In the rows, zero is written as 128.
The same turns and mirrors carry the whole set onto itself and the rows of a family onto each other. Which other rows belong to the same family as each row named below? List them in the order they appear above.
These 32 rows form 4 families of 8 rows each.
K730: [147 152 147 110 122 109 112 143]
K991: [118  94  99 136 118 150 101 129]
K676: [ 99  96 107 146 117 137 104 126]
K914: [146 135 131 118 116 121  83 144]
K628: [121 111 119 144 135 124 166 111]
K777: [109 101  98 158 136 144 136 126]
K208: [119 164 143 121 124 139 103 152]
K406: [143 127 132 128 141 115 168 126]
K699: [127 107 114 121 109 142  81 136]
K167: [135 157 129 133 149 148 157 147]
K204: [125 136  93 149 133 159 145 109]
K589: [138 130 136 127 122 127  85 162]
K247: [130 118 106 139 117 133  81 139]
K125: [143 127 135 109 115 126  88 149]
K287: [132 168 143 124 139 141 132 154]
K741: [111 158 131 127 113 144  86 133]
K52: [119 133 139 128 143 118 168 135]
K315: [136 139 147 104 136 122 149 145]
K377: [156 140 144 120 134 117 111 165]
K144: [136 149 150 112 133 109 148 141]
K485: [110  94  99 140 130 151 136 120]
K499: [116 129  93 148 118 153 120 103]
K160: [158 142 143 120 136 114 144 149]
K840: [107 110 116 146 145 134 169 133]
K248: [132 142 108 146 145 150 160 126]
K577: [115 110 122 139 117 135  81 148]
K533: [117 100 115 132 138 141 164 122]
K66: [109 136 108 135 108 148  88 115]
K188: [147 141 146 101 124 122 117 149]
K659: [126 118 135 118 148 131 172 130]
K231: [119 104  94 151 123 144 103 136]
K366: [103  99 105 147 127 131 139 111]

Same family as K499: K208, K167, K204, K287, K741, K248, K66
Same family as K676: K628, K406, K589, K377, K160, K577, K366

The same turns and mirrors carry the whole set onto itself and the rows of a family onto each other. Which other rows belong to the same family as each row named below? List them in the order they appear above.
These 32 rows form 4 families of 8 rows each.
K814: [ 82 133  86 116 153 155  61 161 156]
K300: [ 93 131 103 123 147 151  70 177 165]
K458: [ 94 130 111 135  84 174  78 152 108]
K86: [ 92 131 100 123 146 149  70 178 164]
K185: [113 144 136 112 124 163  50 158 144]
K105: [ 87 123 101 139 131 215  58 173  86]
K531: [ 69 110 106 131 107 144  57 195 133]
K883: [ 91 130 103 123 148 151  69 179 163]
K339: [ 87 115 148 126 135 175  41 189  97]
K945: [ 76 131  84 118 153 154  60 166 156]
K563: [ 95 108  84 114 139 148  47 186 152]
K944: [ 98 105  96 131 114 191  71 156  80]
K220: [ 93 117 117 157 127 204  63 167  89]
K183: [106 116  96 105 149 154  41 179 154]
K726: [ 91 127 102 138 131 218  57 168  89]
K846: [ 92  96 103 131 128 189  61 172  75]
K331: [ 90 129 100 123 147 149  70 180 164]
K134: [103 105 117 125 137 195  56 164  77]
K50: [ 93 117 115 157 125 204  65 165  89]
K815: [ 96 118 118 157 126 205  64 164  88]
K734: [114 124  91 107 137 156  50 164 158]
K124: [ 87 124  97 141 126 214  60 172  88]
K439: [ 90 127 100 138 127 216  62 167  90]
K822: [ 91 116 115 156 124 203  64 166  87]
K534: [ 78 130  89 116 157 153  57 169 155]
K33: [102 116  77 113 126 151  57 171 156]
K35: [ 94 135 102 127  92 154  71 158 145]
K572: [112 114 110 125 126 197  64 150  81]
K767: [ 89 120 140 118 142 154  36 194 133]
K408: [ 68 105 115 140 101 164  64 190  98]
K799: [ 82 134  91 115 157 155  58 164 156]
K702: [112 140 145 121 119 185  58 151 110]

Same family as K563: K944, K183, K846, K134, K734, K33, K572
Same family as K35: K458, K185, K531, K339, K767, K408, K702
Same family as K814: K105, K945, K726, K124, K439, K534, K799

The same turns and mirrors carry the whole set onto itself and the rows of a family onto each other. Which other rows belong to the same family as each row named below? List them in the order they appear above.
These 32 rows form 4 families of 8 rows each.
K140: [162 146  99 160 106 122 118 124 135 109 129 139 114 197 118 136 106 172
  77  97 133 101 124 114 183 159 124 180  98 114 119 173 131  79 140 144
 140  98 126 112 177 128 117]
K176: [143 105 130 121 116  94 134 106 125  95 112 149 121 147  78 143 151 138
 122 106 113 125 178 134 171 157 124 214 119 164  96 150 128 106 143 134
 123 169 155 112 160 124 131]
K684: [162 114 125 166  80 107 127 148 118 130 133 124 147 137  99 125 132 169
 132  82 131  97 159 113 162 141 101 164 100 154 155 157 169 128 133 127
 100 133 118  91 160  98  84]
K843: [165 140  91 162  99 114 125 111 140 110 124 138 113 188 116 125 117 175
  86 101 132  98 125 135 189 138 130 191  95 110 116 168 128  93 142 146
 141  99 122 102 180 132 122]
K126: [130 105 127 114 115  97 135 105 122 104 124 149 124 164  75 145 154 148
 121 115 116 130 169 127 174 150 128 222 121 159 100 156 130 120 153 137
 126 158 151 119 165 127 139]
K674: [195 140 155 141 125  70 119 130 125 112 151 152 105 161 101 146 126 152
 123  89 146 123 139  81 134 142 140 191  85 173 111 145 159 119 151 131
 133 117  97 124 136 110  98]
K143: [148 107 116 112 117  97 145 102 124  95 125 160 129 160  72 136 149 145
 121 105 108 129 171 130 172 156 106 209 116 167 100 155 135 119 139 129
 117 162 143 107 161 128 127]
K227: [174 135 136 189 107 122 114 152 110 128 124  91  68 158 141 146 125 174
  95 113 152  96 121  92 155 119 147 139  55 109 139 135 158 111 123 118
 123 127 111 147 154 127 110]
K445: [131  98  98 151  92 153 145 125 116 117  96  96  91 148 111 144 135 173
  89 115 107  93 157 142 191 143 120 149  93 108 135 142 128 121 119 123
 113 158 153 127 178 150 140]
K999: [132 102  88 158  90 148 141 131 109 111 103 100  99 149 111 138 153 169
  84 122 114  96 161 143 186 132 119 155  95 115 142 148 133 111 120 117
 106 174 157 128 175 139 140]
K283: [159 102 162 138 124 105 134 142  95 112 127 109  84 131  94 157 158 146
 131 119 128 126 168  86 138 137 122 157  76 167 123 121 165 134 121 101
 100 191 133 154 134 124 114]
K56: [191 141 165 144 137  70 119 125 125 109 147 152 100 168 100 144 120 150
 132  97 144 126 132  79 141 144 134 193  77 163  98 144 158 118 142 130
 136 114  97 127 142 114  97]
K698: [144 115 125 114 112 103 129 106 120 102 114 153 129 159  77 141 146 146
 126 106 110 125 172 131 170 154 132 213 119 160  92 163 124 107 144 136
 133 167 149 103 162 122 129]
K156: [156 124 130 151 144 114 137 107 132  91 114 122  49 185 120 149 142 143
  90 128 129 124 135  99 164 137 153 178  66 132  85 134 134 102 140 118
 147 154 126 169 152 148 155]
K892: [160  96 154 143 120  97 143 134  99 110 120 111  84 120  94 148 168 147
 138 124 126 122 168 108 143 118 131 168  72 163 118 116 160 150 124 104
 104 191 128 144 139 123 120]
K921: [178 127 129 187 115 116 130 155 114 121 135  96  68 160 133 141 128 174
  89 114 147  97 119  93 156 123 121 135  51 116 147 128 168 121 119 111
 109 121 104 152 156 130 109]
K197: [165 123 124 159  86 110 121 150 113 137 129 121 150 132  99 123 127 173
 112  86 133  97 154 122 169 133 111 154 116 154 149 145 180 133 116 123
  94 135 118  96 161 113  87]
K107: [166 145  91 157 107 114 124 118 141 104 118 146 116 196 115 135 103 176
  78 103 134 106 127 119 183 155 129 193 103 123 109 177 129  88 136 143
 137 102 136 111 173 124 114]
K430: [181 138 123 182 109 123 125 153 109 126 137 101  77 171 132 139 122 182
  94 115 146  97 114  90 157 121 131 133  51 112 147 140 163 123 120 112
 118 119  98 143 157 128 107]
K950: [166 147 104 163 104 114 116 111 130 103 127 142 113 187 117 127 102 172
  86 109 134  89 115 122 178 154 126 186  95 128 111 176 138  84 147 152
 147  99 136 115 179 136 115]
K178: [158  94 153 139 122 104 143 142 102 117 119 109  85 133  95 155 171 150
 130 111 121 133 173 101 152 121 130 159  76 151 132 114 154 142 122  95
  92 190 119 141 134 117 125]
K81: [193 142 155 153 133  64 115 129 116 103 153 155 107 170 101 138 137 150
 126 104 148 130 133  80 139 133 134 197  78 170 107 148 163 108 146 123
 128 128 103 130 137 103  97]
K635: [158  97 162 145 118 104 138 140  91 116 130 105  80 123  95 148 168 143
 137 119 124 118 165 104 143 123 126 155  70 155 131 113 163 142 126 103
 104 186 117 143 144 128 125]
K919: [133  94  99 156 107 153 145 123 104 118 100  95  97 154 109 130 157 169
  88 119 118  94 166 136 190 144 123 158  92 108 128 137 132 126 124 104
 118 176 155 128 181 147 123]
K867: [129 102  98 164  99 147 140 127 109 108  96  97  92 158 109 136 148 169
  90 134 112 100 151 143 191 136 116 156  87 103 129 144 132 110 112 117
 109 172 155 131 181 143 140]
K900: [154 116 124 163  77 109 134 147 114 136 133 120 154 145 100 124 131 170
 117  83 123  89 157 125 158 136 103 165 107 152 153 153 160 125 127 125
  94 142 126  99 170 104  82]
K796: [169 125 128 140 149 109 128 112 118  83 117 129  43 176 110 159 143 150
  99 139 133 132 133  99 167 142 152 184  65 125  87 137 130 103 135 120
 148 145 129 157 147 148 156]
K637: [191 149 152 146 119  65 115 130 130 104 150 154 101 164 103 152 117 152
 128  99 142 129 128  86 137 129 129 190  78 168 110 152 163 101 138 144
 123 112 101 126 134 109 114]
K180: [162 128 129 133 145 111 132 108 116  93 116 128  51 181 112 159 141 150
  85 139 129 125 130 107 165 136 152 186  70 120  86 134 124 101 130 121
 141 154 136 164 157 154 154]
K642: [157 118 128 142 138 110 138 105 121  84 123 127  48 186 112 158 148 148
 104 133 129 126 139  99 161 142 140 193  55 122  90 146 112  94 145 124
 145 153 136 158 155 142 147]
K24: [194 135 127 188 112 122 124 148 110 116 122 103  75 156 135 139 119 174
  95 105 138  94 119  94 155 124 126 124  51 119 142 134 162 107 115 108
 114 129 103 138 149 125 100]
K51: [168 115 125 153  82 104 123 146 102 131 134 129 150 134  89 133 132 179
 126  91 127  99 152 124 166 138 103 167 105 146 156 154 156 127 127 128
  93 133 129  88 163 104  82]

Same family as K56: K140, K684, K999, K698, K892, K921, K180
Same family as K126: K445, K156, K950, K178, K81, K24, K51
Same family as K107: K176, K674, K430, K635, K867, K900, K796

